128 stands for zero in the data rows.
What is the hidden score of each row? Scores go from 0 to 30, and 15 is about the middle. The score is a weighted sum of the row's numbers plus the product of two more (or one squared), each taken from its middle value.
148 128 68 108 107 108 128 111 138 168 168 185 188 115 168 168 11
88 128 148 88 108 108 168 197 204 188 188 189 68 114 128 148 2
148 168 188 188 127 112 88 110 109 148 148 106 88 113 108 148 14
108 88 108 108 109 109 68 110 107 108 88 106 168 228 188 188 17
88 168 148 188 177 131 128 110 107 128 108 107 68 113 148 168 10
148 108 68 68 108 108 108 131 217 188 188 241 108 113 128 68 19
128 128 68 88 109 109 68 110 108 108 128 107 188 255 188 188 16
128 148 148 188 214 165 68 110 108 88 88 107 68 113 108 88 19
148 128 88 108 108 108 148 137 199 188 188 189 148 114 168 148 8
68 128 88 128 122 159 188 138 109 108 148 107 128 113 168 128 15
128 128 148 148 138 154 188 142 110 88 128 107 68 113 88 88 12
88 88 128 128 107 110 168 203 233 188 188 181 148 113 88 148 11
108 108 148 88 108 110 88 110 108 88 148 114 188 140 168 168 11
88 88 128 168 220 220 148 110 107 128 88 107 108 113 68 68 25
188 188 188 148 108 108 68 110 108 68 128 107 88 113 128 108 12
188 168 168 108 107 108 128 110 108 128 128 107 128 114 108 108 14
148 108 88 128 109 109 128 110 122 168 168 149 188 121 168 168 13
148 128 68 68 107 108 108 110 108 128 128 107 188 185 188 188 11
168 188 188 168 113 110 148 109 107 88 108 107 128 113 148 108 7
188 168 168 108 109 109 88 110 108 88 108 106 148 114 108 108 17
108 108 108 128 108 109 108 109 115 168 168 138 168 118 148 168 16
108 148 68 68 109 108 68 111 110 148 148 113 188 133 168 168 20
188 188 188 168 108 108 68 109 108 88 68 107 68 114 68 68 21
168 168 188 168 113 111 108 110 108 108 88 106 68 113 168 68 17
108 108 88 108 108 108 88 110 110 148 148 108 188 173 188 188 17
68 88 68 88 108 109 148 119 219 188 188 189 168 113 68 128 24
108 108 108 88 107 107 108 110 108 68 88 107 188 188 188 188 10
68 128 88 128 108 110 148 110 126 168 168 159 168 114 148 168 12
188 188 188 148 107 110 68 110 109 128 88 106 108 113 108 68 20
68 68 108 88 106 108 88 111 129 168 168 150 188 117 168 168 18
168 128 128 148 107 109 128 109 108 128 108 106 168 255 188 188 4
68 128 148 68 108 110 168 160 225 188 188 214 148 114 128 128 4
68 108 108 128 109 109 148 110 109 108 108 107 188 255 188 188 10
108 88 108 88 108 109 168 166 237 188 168 186 128 113 68 88 18
148 188 188 188 113 109 108 109 107 108 128 107 128 113 148 148 9
128 148 168 188 164 123 128 110 107 88 108 106 148 114 88 88 16
128 148 148 188 230 174 148 110 107 108 88 106 88 114 168 88 8
88 108 88 148 202 192 168 111 109 108 68 107 88 112 88 148 20
128 148 148 188 178 143 88 109 108 128 68 106 128 114 68 88 26
148 148 148 188 159 148 128 110 107 68 88 106 108 114 128 148 12
68 88 68 108 107 109 88 110 108 68 68 107 168 255 188 188 23
108 108 108 88 108 110 88 112 148 168 168 186 168 115 168 108 15
188 188 188 148 108 108 128 110 106 68 88 106 108 113 68 88 15
68 68 148 168 241 255 168 109 109 148 128 106 88 114 148 168 12
88 148 148 168 255 254 168 110 108 68 88 106 88 113 108 68 13
88 148 148 188 184 141 128 110 109 128 128 107 128 114 88 148 15
128 168 168 188 127 114 108 110 107 108 68 107 68 113 88 128 17
68 148 108 108 108 110 188 237 154 168 168 138 108 112 88 148 13
128 168 168 188 129 115 68 110 109 68 108 106 108 114 148 68 24
168 68 128 148 151 177 168 116 108 68 88 106 68 112 88 108 18
88 108 108 108 118 142 188 152 110 148 148 107 128 114 148 68 18
88 128 108 128 109 112 188 173 119 148 148 110 108 113 128 148 12
148 88 108 128 108 110 188 208 246 188 188 151 88 114 108 128 13
148 168 168 188 125 117 148 109 107 88 148 106 108 113 128 88 11
168 108 68 68 107 109 108 128 185 188 188 231 148 114 68 108 15
68 108 128 148 227 236 168 111 107 108 128 107 108 113 88 68 19
148 68 68 148 139 172 188 126 109 88 108 107 88 112 168 88 19
108 68 88 128 109 108 148 121 143 188 188 196 148 113 128 88 15
88 128 128 148 148 189 168 114 107 88 108 106 108 114 148 128 15
128 108 108 108 109 108 88 115 159 188 188 189 168 115 168 168 10
108 128 128 168 211 229 148 110 108 68 88 107 128 114 68 108 22
108 128 148 108 107 109 148 144 255 188 188 194 148 114 128 148 11
188 188 168 148 108 108 108 110 107 128 108 107 128 114 148 88 14
168 188 188 168 113 109 108 110 108 108 108 107 148 114 108 148 16
68 108 68 68 108 109 168 231 147 168 168 145 88 113 88 128 15
168 188 188 168 109 110 128 110 107 108 68 107 68 114 148 88 12
148 108 88 128 108 109 128 121 196 188 188 240 148 112 68 88 13
148 168 168 188 129 113 88 110 108 88 68 106 68 113 168 148 13
148 68 148 68 109 107 128 110 117 168 168 129 168 121 168 168 10
108 68 148 88 109 111 188 192 128 168 148 112 128 114 168 128 10
148 148 88 128 107 108 68 110 110 148 148 113 188 133 168 168 19
108 88 68 128 108 110 148 111 138 168 188 191 168 114 108 128 14
68 148 148 168 255 255 148 111 108 68 108 106 108 113 68 128 15
148 128 148 168 209 203 148 110 109 68 88 107 148 114 128 68 16
108 68 148 188 216 187 88 110 108 128 68 107 128 113 128 68 25
68 168 168 188 129 115 108 110 108 88 108 107 108 114 168 68 27
88 68 148 148 156 207 168 114 108 108 68 106 128 114 68 128 27
148 168 168 188 138 116 108 110 108 68 108 106 68 113 88 108 14
148 108 88 88 108 111 188 189 124 168 148 110 108 114 88 108 20
148 168 168 188 170 133 108 110 108 108 128 106 68 113 148 108 12
108 128 128 68 108 109 128 110 112 148 168 126 188 123 168 168 9
188 168 168 148 108 108 68 110 108 88 88 106 148 113 168 68 18
68 88 88 68 108 109 108 128 196 188 188 224 148 113 108 128 16
128 128 68 88 109 109 128 125 245 188 188 255 168 113 88 148 9
88 108 88 148 197 229 188 114 109 108 68 106 108 113 88 128 23
148 108 88 148 135 156 188 117 107 108 88 106 68 113 148 148 14
188 188 188 148 109 108 68 110 108 108 68 107 128 113 68 68 24
128 68 68 88 107 108 128 113 179 168 188 190 168 113 88 68 23
68 88 108 88 111 122 168 156 112 148 148 107 128 113 128 148 16
128 68 68 128 107 109 88 110 123 168 168 145 168 119 168 168 20
148 148 148 188 222 156 108 110 107 88 68 107 108 113 128 108 13
188 168 168 68 109 109 108 110 108 148 128 106 88 113 88 128 14
128 128 108 148 161 202 188 126 109 108 88 107 68 112 108 148 16
88 88 148 168 238 255 168 111 107 88 128 107 68 113 128 88 15
108 68 68 108 109 109 128 116 160 188 188 213 168 113 108 68 19
188 168 168 88 108 110 128 110 108 108 88 107 88 114 88 108 14
68 148 88 108 109 108 88 111 132 168 168 168 168 116 168 168 15
188 188 188 148 109 109 68 109 108 68 88 106 88 113 128 88 15
168 188 188 168 108 109 68 110 108 128 128 106 128 113 68 68 22
88 168 168 188 146 119 88 109 108 68 68 106 148 113 88 68 22
188 168 148 88 109 106 108 110 108 68 68 107 148 113 128 108 17
88 168 168 188 136 117 68 110 108 68 148 106 148 114 168 168 13
88 108 148 88 107 109 148 139 187 188 188 226 128 114 128 168 1
128 68 68 108 111 117 188 220 123 148 148 113 148 113 148 148 23
68 68 68 68 108 110 88 110 108 128 108 108 188 177 188 188 21
188 188 188 148 108 109 128 110 108 68 128 106 68 114 148 168 2
188 188 188 148 109 110 108 110 107 88 148 107 68 113 148 108 9
88 88 68 68 108 110 148 130 218 188 188 203 148 114 148 88 25
188 168 168 88 108 109 148 110 108 88 88 107 68 113 148 68 9
108 88 88 108 108 108 128 110 108 68 128 107 188 237 188 188 9
128 148 108 68 108 110 88 110 108 128 128 108 188 156 188 188 11
68 148 148 188 251 246 128 110 108 68 88 107 68 112 88 88 17
